Each named move below is a turn or a mirror, shown by a few rows before and after it. Which moves, in which order, take the first row of each later pair to the second? The first pair is answered.
J833:
[ -1  11  10 -13   9  -5   3   5  25] -> [-14   8   8  18   9  -7 -10 -12   9]
[  0  11  -5  31   8 -18  -8 -11 -14] -> [ 22  14  -4 -20   9 -13  12  16  12]
[-18  10   0   1   8  14  -9 -23  -9] -> [ -6  11   2 -28   7  15   2  -6   5]
[ 2  7 11 -1  0  3  0 -2 -2] -> [ 1  7 11 -1  0  3  0 -2 -2]
J765:
[ -4  13   2 -20   0   1   7 -14  27] -> [ -2  -1  -1  22  -8 -20  -4  -4  23]
[-16  11  12  18   6 -12  -8  -6  10] -> [ -4  -7 -11  20  -7  -7  -6  -4 -24]
[ 16  10  -7   0   4 -22   9  16   9] -> [ 20   7 -13  -4   1 -19  11  16  -1]
[-11 -12  10  -2  -4  10  -8  -1   5] -> [ -9 -16   8   3  -7   8  -9   0   2]
J595:
[-1  6 -8 15  2  1 -5 -5 -8] -> [ 6  6 -6 15  2 -7 -2  7  2]
[ 1 11  9  0  7 -7 -7  3 16] -> [  1 -11  10  -4  -7   4  -9  11  12]
[-20   8   7  -2  -2  10  -3 -12   7] -> [-11  14   8  -1   1  -3   1   0  19]
J335:
[-11  -5   8 -15  -3   7  -3   3   9] -> [  3   4  -8 -20   2   2   3   4  -4]
[ 11   6  -6  -1   1   0   3  -8 -15] -> [ 3  8  4 15  4 -6 -4 -9 -3]
[  7   3   4   4  -3 -15  -2   3  12] -> [ 1 -7  9 -4 -8 -4 -3  4 13]
Pairs:
Each pair is two moves apart.
[-13  -5   7  -3  -3   7  -6  -4  15] -> [ -6 -14  -6  -4 -11  11  -4  -3  -6]
J765 J765
[  3  -6  -2   9  -3   0  -1   2 -10] -> [ 5  0  4 -9  1  2  5  7  6]
J833 J765
[  7   1   2 -20   1   1   7   7   9] -> [ 11   6  -3   3   4 -17   5   9   7]
J335 J765
[-14   5  17 -16   4  13  -1 -11  17] -> [ -7  14  15  10  10 -12  -3  -3  24]
J335 J765
[ -1  -9  -3 -18  -4  16   2  -3  -6] -> [  0   0  -1 -25   2  10   5  -1   4]
J765 J335
[ -2  -9  13  19  -2  -3 -10   6  11] -> [  2   6  -8  10   5   6  -5 -15 -19]
J765 J595
[ -1   3  10  18   7 -15   0 -12  20] -> [-12  -1  14  -4   5  10   1 -24  14]
J335 J595
[  5  20 -10  20  11 -14   6  10 -17] -> [-16 -17  13  -6 -10  25   2  10  -7]
J335 J335
[ 6 13 -2 -4 -9 -6 -4 -4 13] -> [  1   0   2   4 -16  -4  -9  -1  12]
J765 J335
[-8 -5  6  0 -4  0  0  3  8] -> [ 5  6 -8 -3  0 -7  6  4 -2]
J335 J335
[  1   1   5 -14  -2  -3   8  16  11] -> [ -9 -16   3   0 -13  10  -2   5  -9]
J765 J595
[ -9 -11   5 -17  -9  12  -5   3   6] -> [  4  16  -9   8   8 -18  -4   2   2]
J335 J335
[  1  -7  -7   5  -7   5   0  -4 -18] -> [  4   4  -9  -9   1   7   6  -8 -15]
J833 J595
[  8   2 -14 -19  -3  10   5  -5 -15] -> [ 10  20 -13  -1   9 -11   3  -7  -6]
J833 J595
[  9  -4  -6  -5   0 -11   2  10  -5] -> [ -4   0  -3  10   3  -8  -6  -8 -11]
J765 J833
[  7   6  -8 -13   3  -4   9  10  -5] -> [-9 -1 12  2  0 -3 -2  9 13]
J335 J335
[  8   5   1 -12  11  -2   9  -6   5] -> [ -2  -7   1  14   3  -1  -1 -13  -7]
J595 J833
[-10  -9   7  -8  -4  21   1   1   5] -> [ 4 17 -8 14 10 -8  4  1 -1]
J335 J335
[ 15   6  -8  20   5 -25   1  14   0] -> [ 14   5 -21   9   2  -8   3  -1 -27]
J765 J833
[ 2 -7  9  0 -1  1  1 14 12] -> [  6 -10   3  -9  -4   8   5  13   2]
J765 J765
[ 14  -9   2 -22  -1   4  10   5   4] -> [ -6   4  19  -3   9  -1  -2 -11  19]
J595 J765
[ -7   6  -1  -7  -3   9  -2 -11  10] -> [ -6  -7  -2  -4 -11  11  -3  -6   5]
J765 J335
[-12   3  -1  26   4  -9 -10 -16  -7] -> [-12  14   0 -11  10  11  -1 -24  -6]
J765 J765
[ 11  19 -12  -7   5   5   9  -8  -8] -> [ 7 21  2 -3  8 -4  6  1 18]
J335 J833
[  4  -4   2  14  -2 -10  -1  13  10] -> [  4 -14  -7   3  -9   7   1   4 -13]
J595 J335
[  6 -12  -5  -7   7  -5   0   1 -24] -> [  1  10   6 -13  21  -9   1  -4  -3]
J765 J335
[12 -7  2 10  3 -7  5  3 -5] -> [  7 -11   4  13   1  -2   2  -2  -8]
J595 J335
[-5  3  8  5 -2  5  1  9 10] -> [-10   8   7   5   0  10  -1  -1   4]
J595 J595
[-18  10  18  -3   5   0 -12  -5  17] -> [  0 -10 -11 -10 -10  12  -7  -3 -26]
J765 J765
[ -7  -7  -9  15   3   1 -15   7  -7] -> [-14  -9  -1   9   2   9 -16   4  -1]
J595 J335
[ -4  -3  -1 -19  -4  12  -4  -2  -5] -> [-14   2   7  -4   1   9 -10 -11   3]
J833 J765
[  0 -10   3 -18  -9  12   0   0   0] -> [ -2  17  -4  -5   8   2  -1 -16  -4]
J595 J335
[  2   5  -6 -14   2  18   3  -9   4] -> [ 5 17 -5 -2 10  1  2 -5 15]
J595 J335
[-23  -5  14   5  -4  11  -7 -20 -13] -> [ -3  -1   0 -28  -3  14   8 -10 -20]
J335 J833
[10 -6 -2 -8  4 -1  2  4 -9] -> [  5   3   1   7  11 -10  -3  -3  -7]
J595 J335
[-12  10  -4   4   0   8  -3 -15  -7] -> [-11   8  -5  11  -2   5  -5 -14  -8]
J765 J765
[ 1 -7  8 -5 -1 -1 -4 15 12] -> [ -1  -6  -3 -13  -2  13  -4   0 -12]
J335 J595
[ -6  15   3 -26  10   7   3   0   4] -> [ -6   9  10   4   8 -14  -4  14  20]
J765 J833
[  9   9   0   3   1 -14  12   8   2] -> [ -8 -13  13   5 -12   5   3   2   1]
J335 J595
[  5  -2  -5   3   0  -4  -5 -13  -8] -> [  0   4   3   1   5  -5  -6 -15   4]
J765 J765
[ 15  -7 -24   1  -5   2   1   4 -14] -> [ -8  10 -10  10   6  10  -9 -22  -6]
J765 J833
[-2 -5  6 -6 -3  2  1  9 12] -> [-6 -1 -4 13  0 -1 -5 -5 -8]
J335 J833
[-2 14  2  3  8 -2  2 -5  9] -> [ -4 -13   3  -2  -8  13   0   0   1]
J595 J595
[  3   4   7   1   5 -13   7   4  12] -> [  0 -15   8  -6  -7   3   5   5   4]
J595 J765
[  9  -2   2 -18  -2   0   6   2   4] -> [ 10 -12  -1 -10  -8  -2   3   7   0]
J335 J595
[ -4   6   6 -13   3   2   7   9  17] -> [-10  -5  -8  14  -4   4  -2  -7 -16]
J833 J765
[ 2 11 -4  0 12 -7  4  4  2] -> [-8 -2  7 10  6 -4 -4  5  9]
J765 J335
[ 10  11  -3   4   2 -10  -1   4   0] -> [10 -3 -1  6 -6 -7 -3 10 -1]
J595 J335
[ -3  -1   4 -24  -3   3  -3   8  -2] -> [ -2  12  -6   4   4 -12  -8  -3 -15]
J335 J833
[ 0 -8  1  2 -5  1  0  8 -3] -> [-1  7 -1  6  5 -5  0 -1 -2]
J595 J595
[ -1  -1  -3  20   3 -13 -10   6  -6] -> [  8  12 -14  -4   9  -6   0   1 -16]
J765 J595
[ -6   7  -8  12   2   1  -3 -16 -13] -> [-11  -4  -2   3  -5  13  -3 -16 -12]
J335 J335
[ -7  -5  -1   6   1  10  -8 -10 -14] -> [ -4   0  -5  10   5   4  -8 -10 -15]
J335 J335
[ 19  10   4  14   1 -24  14   0   6] -> [ 22   4  -8  12  -5 -15  15  -6 -16]
J765 J833
[  2 -13 -13   2  -7   0  -9  -1 -11] -> [ -3 -12  -7  13  -6  -5 -13  -1  -5]
J335 J335
[-10 -11  13   6  -1   7  -6  -4   4] -> [-10  -2  13  -5   5  12  -3  -9   4]
J833 J595
[-5  2 16  3 -1 -4  7  2 11] -> [-4 -6 12 -9 -7  9  9  1  2]
J833 J335
[  0   4   1 -21  11   0   1  11  16] -> [-18 -12   0   6   2  10 -14  -8 -10]
J595 J833
[ -6  -2   4 -15  -3  -1  -1   2   7] -> [ -1  10  -1  -5   3 -14  -1   1   5]
J335 J335
[  2   8 -14  -1   6   5  -4 -10 -18] -> [ -5   6   8  13   7  -8 -10   3  16]
J595 J335
[ 11  -9 -18 -20 -19  21   8   0 -20] -> [  8   9 -23  23  -7  -5  -2 -11 -26]
J833 J335
[ -5   5   5 -22   3  16   4 -10   1] -> [ -6  10  -3  -5   5  11  -1 -19 -15]
J833 J335
[ -2  14  -3 -10   3  -2  -3  -1 -12] -> [  3  11   1  -5   2 -13  -1  12   2]
J595 J765
[-1 11  9  0  5 -4  0  0 10] -> [-6 -6 10 12 -4  0 -6  2  3]
J595 J833
[  0   2   9  26   4 -20  -1   7  14] -> [-22  -4  17   5  -1  17  -5 -19   1]
J335 J595
[ 3 -3  0  9 -7 -3 -1  7 -7] -> [-2  8  9 -6  0  2  1  3  7]
J765 J765
[-24   9   8  -6  -2  17   1  -8   3] -> [-17  19   8  -9   4   6   6   2  17]
J833 J595
[ -3   3  -7 -16  -3   7  13  -7  -9] -> [  4   3  -6 -16  -3  -3  17   6   2]
J595 J595
[ -3  17   5 -11   9  -2   4  -4  11] -> [  8  -2 -15   4  -3  -5   2   2 -18]
J765 J765
[  2  -5  -2  17  -4  -2   0  -2 -18] -> [  0   4  -1  -7   0  12   7 -11 -17]
J765 J833
[ -3 -13   6  -1 -11   3  -5   8   8] -> [  1  -8  -8   9  -9   0  -5  -1 -13]
J335 J833
[ -2   6  10 -14   5   2   4  -2  11] -> [ -3 -15  11  -5  -7   5  -1   4   5]
J765 J335
[ -6 -14   3   2  -9  14  -6  -1 -10] -> [  3   4  -7  18   2  -6  -5  -2 -13]
J335 J335
[  5 -15 -22   9  -2   3  -3   1 -37] -> [  0   4 -18 -19   9  16   4 -11 -32]
J335 J765
[ -5 -13  -1  11  -2   9  -5  -8  -8] -> [  9 -11  -7 -13  -1  11   6   2  -6]
J335 J833
[ -7   6   0 -13   3  10   4  -2   0] -> [-14   5   2   8   4   4  -4  -7  -2]
J833 J765
[  0  -9  -5 -12   6  18   5  -2  -5] -> [ -3   8  -7  -1  17   8   4 -12  -5]
J595 J833
[-16 -19   5  31 -14  -8 -12   3  -3] -> [-19  15  -7  10   7   3  -5 -28 -21]
J335 J595
[ -5   6  -5  25  -1 -11  -3 -15  -3] -> [ -7 -19  10   8 -16   2  -2   3  16]
J595 J335
[ -4  -2   4 -10  -2   8   2   7   4] -> [ -2   6  -6   9   3  -2  -2  -3 -10]
J335 J833
[  8 -10  -8  -4 -10  -3  -1  12   0] -> [-10   7   2 -12   1   9  -4 -10   3]
J595 J765
[-4  3 15  9 13 -1  3  6 10] -> [  5  -4  -2  -8   6  12  10   4 -14]
J765 J765
[  0 -27   4   7  -9  -3   1  37  12] -> [-13 -28  -6  26 -11   8 -10  10 -19]
J765 J833
[ -7 -27   9   5 -19   9  -7  12   4] -> [ 17   1 -18  15  -2 -18   2  13 -12]
J335 J335
[-16  -2   9   8   9   3  -7   2  14] -> [-15  -9   9  -2   5  11  -4   5  12]
J833 J595
[  8  -8  -1   4  -1 -12   6  17  -6] -> [  8 -11  -3 -10  -3  -1   9  14 -12]
J335 J765
[ 1  0  8 -8  2  5 -3  6 -5] -> [ 1  7  7  3  7 -5 -4  4 -3]
J335 J335
[-10   6   5 -13  11   9   4   2  11] -> [-4 -2  5  2  6 -6  2 15 17]
J765 J833
[  9   6  -1 -19  -2  12  13  -6  -1] -> [ -6  10   4   3   2  10   2 -23  -4]
J833 J765
[  8  13  -8   2   6 -14   2   1  -2] -> [  2 -10  -6  12  -8  -5  -4   3 -12]
J335 J765
[  0 -18   9  -5 -12   0   0  12   8] -> [ -7 -20   6  10 -12   2  -6   1  -3]
J765 J833
[ 12 -11   1  12  -5 -21   0  28  14] -> [-14  10  -5  18   8   3  -9 -25 -21]
J595 J595
[ -3  -8  -5   8  -6   6  -4  -8 -13] -> [-1 15  1 -6  9 -2  3 -8  7]
J765 J595
[  7   0   5 -28   3   6   9  11   3] -> [  3  -6  15 -18   0   3   5  16  14]
J765 J335
[-7 19 13 -1  9  0  4 -6 32] -> [ 14  -7 -24  -6 -12  11  10  -3 -22]
J765 J765
[ -3   5   1 -12   0   9   0  -3  -6] -> [-5 13  0  3  5  1 -3 -7 -6]
J595 J833
[-12 -16   6  21  -7   4 -10  -3  -7] -> [-12  -6   4 -14  -2  22   0 -10 -10]
J833 J595
[  4 -12  -4  -2 -10   3   2   2 -12] -> [-1 -6  1 15 -5 -8 -4  1 -4]
J335 J335
[ -6  17   2 -12   8   9  -3 -26  -1] -> [ -2  20   3 -19  10   6   1 -20   4]
J335 J833
[ 16  -1  -9 -22  -2   7   6  10  -6] -> [ 17 -14  -7  -1 -10  -3   0  19  -4]
J335 J595
[  0 -11   2 -30  -6  18   8   9   6] -> [ 10  22  -6  -9  14 -15   9   9  15]
J335 J765
[-4  3 -3  1  4 -7  5 12  8] -> [ -6  -8 -10   2  -3   3   4   6  -9]
J765 J595
[  0 -12  15  14  -9 -13  -8  17  17] -> [ 18 -10 -12  12 -10 -15  -1  15 -15]
J765 J335
[ 21   0  -7  -6  -6 -14   7  16  -5] -> [ 19  -6  -9  -5  -9  -8   6  12 -14]
J335 J765
[ 5 19 -3 -6  7 -7  3 -2  1] -> [  7  14  -3   2   6 -13   2   4   3]
J765 J833
[ -7 -32   5   7 -10  22  -2 -17 -11] -> [ 18  14 -20   6  16  -8  12 -20 -17]
J335 J595
[ 5  4 -3 -9  3  2  8  5  0] -> [-7 -1  2 10  1  4 -2 -6 -3]
J833 J335
[  1  15   2   9   8 -16   0  -2   8] -> [ 10 -14  -3  -9 -12  -2   5  13   0]
J595 J765
[ -3  11  -3 -12  -8  10   6  -3   6] -> [-3 10  1  9 -8 -6  1  4 15]
J595 J765
[  8  12   3  18  12 -14   6   0   5] -> [-1 -2 20  6  5 -1  3  5 21]
J833 J335
[-12 -15  13  -8  -9  14  -3   2   6] -> [-11 -17  14  -2 -11   9  -4   6   9]
J765 J833
[-7 -1 13  3  7  2 -4 -8 13] -> [  2 -16   2  13  -3  -2  -5   1  -1]
J595 J765
[  9 -12  -4  -1  -9  -4  -7   7  -5] -> [  3   3   0 -17   0   8  -3  -8  -4]
J765 J595
[  9   2 -22   9   3  -8   8   2 -22] -> [ 11   9  -9 -22   7  -2  16  14   5]
J765 J595
